In the data rows, the value 128 means zero.
Here are some points, one per row:
[154. 102. 167. 147. 141. 179. 150. 132. 173. 119.  91. 127. 168. 124. 121. 134.  73. 118. 137. 131. 131. 123. 123. 171. 122. 104. 140. 163. 113. 132. 140. 120.]
[134.  53. 119. 141. 118.  67.  80. 143. 106.  51. 141. 158. 101. 191. 130.  86. 137. 189. 135. 107. 120. 124. 128. 119. 151. 129.  86.  91. 141. 155. 153. 138.]
[ 99. 145. 153. 255. 162. 134. 126. 115. 171. 119.  92. 143. 136.  70. 130. 159.  86. 150. 141.  53. 179. 237. 150. 128. 125. 146. 165. 118. 144. 132. 105. 122.]
[112. 106. 182. 124. 137. 126. 120. 107. 106. 146.  99. 130. 121. 192. 124. 120.  93. 120. 141. 176.  75. 130. 131. 119. 112. 142. 155. 164. 172.  84. 146.  96.]
[183. 106. 160.  64. 118. 146. 118. 119. 145. 168. 132. 174. 156. 150. 122. 138. 118.  86. 117. 172. 133. 163. 114. 205.  93. 113. 109.  60.  97.  87. 122. 111.]
[177. 106. 105. 116. 155. 134. 201. 126. 103.  69.  77. 119.  66. 136. 159. 144. 118. 132. 146. 103. 129.  95.  82. 146. 104. 154. 115. 128. 132. 126. 129. 116.]
[149. 141. 105. 156. 136. 103. 174. 139. 152.  68. 102. 133. 132. 135. 138.  92. 170. 137. 147. 155.  99. 158.  62.  80. 140.  99. 143. 129. 203.  98. 171. 117.]
[161. 151. 123. 117. 159. 100. 170. 141. 118. 128. 165. 135. 112. 124. 103. 121. 112. 161. 127. 124. 125.  68. 133. 145.  70. 131. 124. 131. 115.  55. 141. 143.]
[140. 119.  38. 173.  10. 115. 164. 148.  89. 140. 114. 125. 235. 125. 143. 163.  73.  77. 114. 108.  97.  91.  75.  92.  97. 111. 101. 150.  59. 116. 101. 133.]
[130. 160. 108.  88. 157. 124. 118. 176.  78.  54. 169. 146.  70. 168. 110.  95.  68. 173. 140. 173. 128. 120. 160. 137. 162. 132.  74.  64. 127. 114. 153. 131.]
[ 80. 172. 125.   0.  97.  98. 134. 108. 170. 182. 139. 182. 182. 133. 171. 152. 123. 192. 111. 104. 186. 110. 137. 120. 108. 105. 142. 136. 116.  95. 111. 135.]
[102. 145. 128. 153. 111. 111. 173.  80. 122. 160. 173. 153. 133. 101. 176. 116. 208. 126. 155. 133. 110. 121.  99. 137. 142. 204. 158. 155. 131. 184.  42. 144.]
[192. 120. 150. 108. 128. 165. 139.  98. 143. 137.  95. 112. 158. 158. 106. 165.  96.  83. 116. 121. 165. 127. 150.  62. 105. 138. 162. 173. 121.  82. 152. 109.]
[123. 117.  93. 147. 117. 135. 213. 156. 114. 172. 120. 141.  66. 131. 142.  98. 180. 126. 128. 125. 127. 118. 117. 150. 161. 109. 153. 151. 172. 157. 187. 115.]
[110. 150. 131.  96.  26. 135. 121. 143. 156. 131. 161. 173.  90. 104. 106. 126.  91.  92. 156. 159. 218. 160.  69. 152. 207. 157. 113. 215. 141. 125.  93. 156.]
[150. 119.  85. 130. 190.  87. 152. 132.  94. 158. 194. 118. 148. 178. 125.  97.  70. 150. 130. 125.  96. 105. 158. 148. 127. 102.  78. 104. 124.  99. 122. 116.]
[151. 162. 146.  99. 134. 121.  86.  87. 163. 100. 101. 174. 135. 111. 102. 161. 154. 119. 128. 102.  87. 128. 145. 158. 116. 105. 166. 182. 106. 110. 139. 103.]
[102. 122. 130. 165. 117. 150. 149. 127. 118. 135. 121. 104. 145. 147. 111. 160. 130. 114. 102. 106. 111.  77. 103. 152. 118. 108. 144. 121. 202. 104. 103. 163.]
[191. 111. 138.  58. 126. 132. 144. 127. 186. 147. 142. 117.  99. 143. 112.  66. 135. 145. 128. 173. 117. 166. 150. 100. 125. 141. 123. 123. 105. 100.  38. 145.]
[124. 135. 126. 117. 130.  84. 101.  96. 100. 129. 113. 117. 143. 102. 123.  76.  79.  89. 120. 137. 161. 119. 130.  99. 103. 113. 109. 134. 111. 103. 145. 140.]
[126. 140. 101. 126.  92. 110.  30. 107. 126.  94. 147. 124. 170. 112. 108. 158.  71. 103. 120. 108. 113. 206.  93. 168. 159. 120.  93. 132. 162. 219. 119. 157.]
[128. 127. 111. 156. 126. 125. 119. 140. 155. 155. 117. 127. 115. 105. 119. 152. 165. 171. 144. 173. 133. 129. 117.  75. 152. 194.  34. 129. 144. 131. 195. 137.]
[ 59. 113. 164. 134. 129. 140.  86. 136. 112.  94. 138. 114.  93.  82. 131. 144. 180. 125. 129. 124.  62. 162. 155.  91. 165. 184. 118.  77.  93. 112. 127. 142.]
[ 98. 132. 160.  65. 135. 166. 131. 115. 238. 105. 141. 159. 128. 141. 174. 111. 183. 107.  67. 160. 165. 170. 181. 133. 136. 214. 150. 163. 132. 137. 151. 154.]
[100. 145. 136. 117. 185. 102. 132. 143. 133. 108. 126.   8. 122. 114. 123. 129. 138. 146. 131. 164. 102.  91. 128. 144. 121. 140. 144. 117. 107. 117. 154. 116.]
[140. 113. 180. 144. 102. 188. 114. 140. 171.  81. 126. 130. 105.  93. 163. 119. 108. 146. 112. 160.  74. 148. 149. 105. 162. 111. 147. 126.  84. 128. 117. 107.]
[107. 122. 158.  82. 194.  95. 179. 135. 105. 131. 177. 151. 140. 149.  65. 101.  90. 127. 117. 143. 167. 167. 110. 141. 122. 107.  76.  83.  95. 125. 145. 133.]
[124. 168. 107. 212. 111. 131. 117. 128. 112. 145. 138. 118. 143. 111. 164. 150. 163. 136.  87. 116. 111. 157.  82.  91. 125. 160.  83. 122.  99. 166. 139.  96.]
[123. 142. 156.  39. 129. 141.   8. 179. 128. 137. 134. 127. 176. 142. 102.  75.  66.  68. 143. 133. 138. 177. 157. 129. 170. 157.  61.  95. 157. 145.  58. 107.]
[116. 168. 129.  78. 135.  87. 174. 144.  68. 168.  90. 115. 104. 129. 116. 146. 145. 154. 116. 112. 137. 157.  99. 141. 205. 167. 212.  84. 116. 181.  62. 166.]
[161. 120. 100. 103. 125. 133. 202.  84. 149. 198.  95. 108.  60. 153.  90. 135. 147. 126. 131. 138. 108.  98. 134. 107. 126.  53. 110. 165. 118. 129. 153. 135.]
[ 94. 120. 142. 132.  85. 142. 117. 104.  99.  76.  71.  57. 194. 108. 139. 160. 115.  48. 175.  73. 165. 165. 135. 176. 130. 105.  96. 148. 170. 165. 115. 118.]
[124. 146. 150. 153. 184. 112. 135. 136. 151. 160. 158. 204.  60. 136. 189. 139. 176. 160. 123. 118. 136.  39.  83.  62. 140. 120. 149. 160.  90. 130. 122. 161.]
[ 70. 126. 152. 154.  84.  90. 107. 129. 111. 134. 146.  87.  91. 104. 134. 131. 115.  79. 113.  89. 113. 166. 148. 154. 112. 130. 152.  95. 120. 145. 111. 124.]
[124. 139. 153.  97. 117. 167. 140. 121. 202. 135. 132. 119. 150. 148.  99. 101. 173. 132.  87. 132. 181. 126. 109. 107. 154. 163. 147. 177.  60. 137. 147. 128.]
[143. 117. 149. 156.  72. 142. 190. 106. 153. 138.  36. 133. 101. 140. 104. 100. 161. 154. 130. 162. 129.  97. 135. 101. 112. 117. 141. 153. 172. 153. 159. 137.]
[ 97. 136. 123. 154. 163. 133. 131. 126.  84.  78.  99. 142. 124. 126. 136. 129. 137. 132. 134. 167.  99. 112. 180. 138. 163. 114.  97.  90. 167. 153. 117. 111.]
[135. 120.  74. 187. 197. 156. 131. 122. 139. 118.  73. 146.  94.  59. 149. 148. 158. 102. 103. 114. 135.  68. 151. 143. 128. 126. 147.  92. 155. 137. 154. 131.]
[108.  96. 104. 219. 124. 127. 145. 103. 130. 124.  99. 118. 141. 139.  99. 162. 200.  95. 208. 118. 129. 104. 153. 118. 147. 109. 172. 120. 139. 132. 158. 123.]
[150. 136. 116. 175.  97. 145. 128. 149.  89. 164. 145. 124. 153.  95. 124. 137. 158. 140. 111. 101. 106.  65. 151. 166.  91. 149. 153. 115. 151.  93. 171.  89.]
[124. 126. 141. 120. 123. 122. 150. 145. 161. 162. 119. 128.  53. 149. 115. 150. 145. 147. 105. 156.  92.  89. 157. 115. 100.  91.  96. 148. 172. 126. 137. 109.]
[175.  97. 106.  98. 114. 123. 143.  29. 137. 143. 155. 106. 154. 158.  91. 139. 106. 135. 108.  91. 219. 129.  97. 146. 105.  85. 194. 151. 109. 135. 110. 112.]
[125. 133. 139. 142. 106. 146.  90. 145. 119.  91. 207. 108. 143. 110. 120. 176. 106.  87. 151. 121. 180. 161.  83. 119. 130. 106. 121.  97. 144. 219. 117. 130.]
[125.  70. 138. 167. 160. 110.  44. 217.  52. 139. 136. 120. 175.  85. 184. 171. 186. 112. 101. 118.  56. 139. 189. 110. 113. 147. 141. 159.  91. 126.  65. 128.]
[ 71. 137.  57. 118. 165. 167. 120. 143.  48. 139. 141. 122. 109. 130. 147. 116. 171. 165. 118. 138. 111. 133. 129. 134.  99.  79. 116. 133. 129.  87. 119. 141.]
[ 80. 108.  89. 173. 135. 128. 175. 119. 152. 147. 117. 128.  93. 111. 127. 117.  91. 155. 156. 113.  82.  88. 103. 110. 136. 116. 171. 126. 167. 147. 172. 120.]
[165. 124. 106. 143.  85. 114. 127. 173. 125.  91. 179. 116. 145.  61. 114. 105. 125. 168. 152. 149. 159. 109. 137. 109. 149. 101. 125. 100. 185. 120. 146. 135.]
[170. 158. 112. 116. 154. 132.  43. 124. 147. 168. 145. 137. 144. 224. 140. 133. 104. 139. 115. 128. 185. 108. 143. 159.  77. 144. 137. 146.  47.  92.  88. 138.]
[103. 142. 145. 102. 132. 129.  86. 108. 124. 103. 124. 141. 170.  84. 144. 129. 131. 132. 155. 108. 140. 130. 147. 130.  62. 151. 171.  95. 113. 181. 149. 126.]
[170. 136. 189.  49. 172. 152.  75. 150.  73. 163. 146. 102. 154. 182. 137.  69.  74. 131. 140.  85.  81. 168. 146. 162. 119.  95.  84. 114.  78.  73. 124. 138.]
Along one direction, these points spread out more than along any other. Take the direction at right angles to it along which they spread out most. Then take the direction at right angles to both along which they spread out most. Go by this last direction. How many in every 100 of the points above lie lower along it than each point below? Answers are rounded to whole numbers. More than half of the points above lie lower than the first one.
[161. 151. 123. 117. 159. 100. 170. 141. 118. 128. 165. 135. 112. 124. 103. 121. 112. 161. 127. 124. 125.  68. 133. 145.  70. 131. 124. 131. 115.  55. 141. 143.] : 20
[175.  97. 106.  98. 114. 123. 143.  29. 137. 143. 155. 106. 154. 158.  91. 139. 106. 135. 108.  91. 219. 129.  97. 146. 105.  85. 194. 151. 109. 135. 110. 112.] : 96
[ 70. 126. 152. 154.  84.  90. 107. 129. 111. 134. 146.  87.  91. 104. 134. 131. 115.  79. 113.  89. 113. 166. 148. 154. 112. 130. 152.  95. 120. 145. 111. 124.] : 42
[100. 145. 136. 117. 185. 102. 132. 143. 133. 108. 126.   8. 122. 114. 123. 129. 138. 146. 131. 164. 102.  91. 128. 144. 121. 140. 144. 117. 107. 117. 154. 116.] : 16
[183. 106. 160.  64. 118. 146. 118. 119. 145. 168. 132. 174. 156. 150. 122. 138. 118.  86. 117. 172. 133. 163. 114. 205.  93. 113. 109.  60.  97.  87. 122. 111.] : 60
[177. 106. 105. 116. 155. 134. 201. 126. 103.  69.  77. 119.  66. 136. 159. 144. 118. 132. 146. 103. 129.  95.  82. 146. 104. 154. 115. 128. 132. 126. 129. 116.] : 36
[134.  53. 119. 141. 118.  67.  80. 143. 106.  51. 141. 158. 101. 191. 130.  86. 137. 189. 135. 107. 120. 124. 128. 119. 151. 129.  86.  91. 141. 155. 153. 138.] : 4
[170. 136. 189.  49. 172. 152.  75. 150.  73. 163. 146. 102. 154. 182. 137.  69.  74. 131. 140.  85.  81. 168. 146. 162. 119.  95.  84. 114.  78.  73. 124. 138.] : 10
[124. 139. 153.  97. 117. 167. 140. 121. 202. 135. 132. 119. 150. 148.  99. 101. 173. 132.  87. 132. 181. 126. 109. 107. 154. 163. 147. 177.  60. 137. 147. 128.] : 94
[170. 158. 112. 116. 154. 132.  43. 124. 147. 168. 145. 137. 144. 224. 140. 133. 104. 139. 115. 128. 185. 108. 143. 159.  77. 144. 137. 146.  47.  92.  88. 138.] : 70
[103. 142. 145. 102. 132. 129.  86. 108. 124. 103. 124. 141. 170.  84. 144. 129. 131. 132. 155. 108. 140. 130. 147. 130.  62. 151. 171.  95. 113. 181. 149. 126.] : 58
[ 97. 136. 123. 154. 163. 133. 131. 126.  84.  78.  99. 142. 124. 126. 136. 129. 137. 132. 134. 167.  99. 112. 180. 138. 163. 114.  97.  90. 167. 153. 117. 111.] : 8
[ 71. 137.  57. 118. 165. 167. 120. 143.  48. 139. 141. 122. 109. 130. 147. 116. 171. 165. 118. 138. 111. 133. 129. 134.  99.  79. 116. 133. 129.  87. 119. 141.] : 12
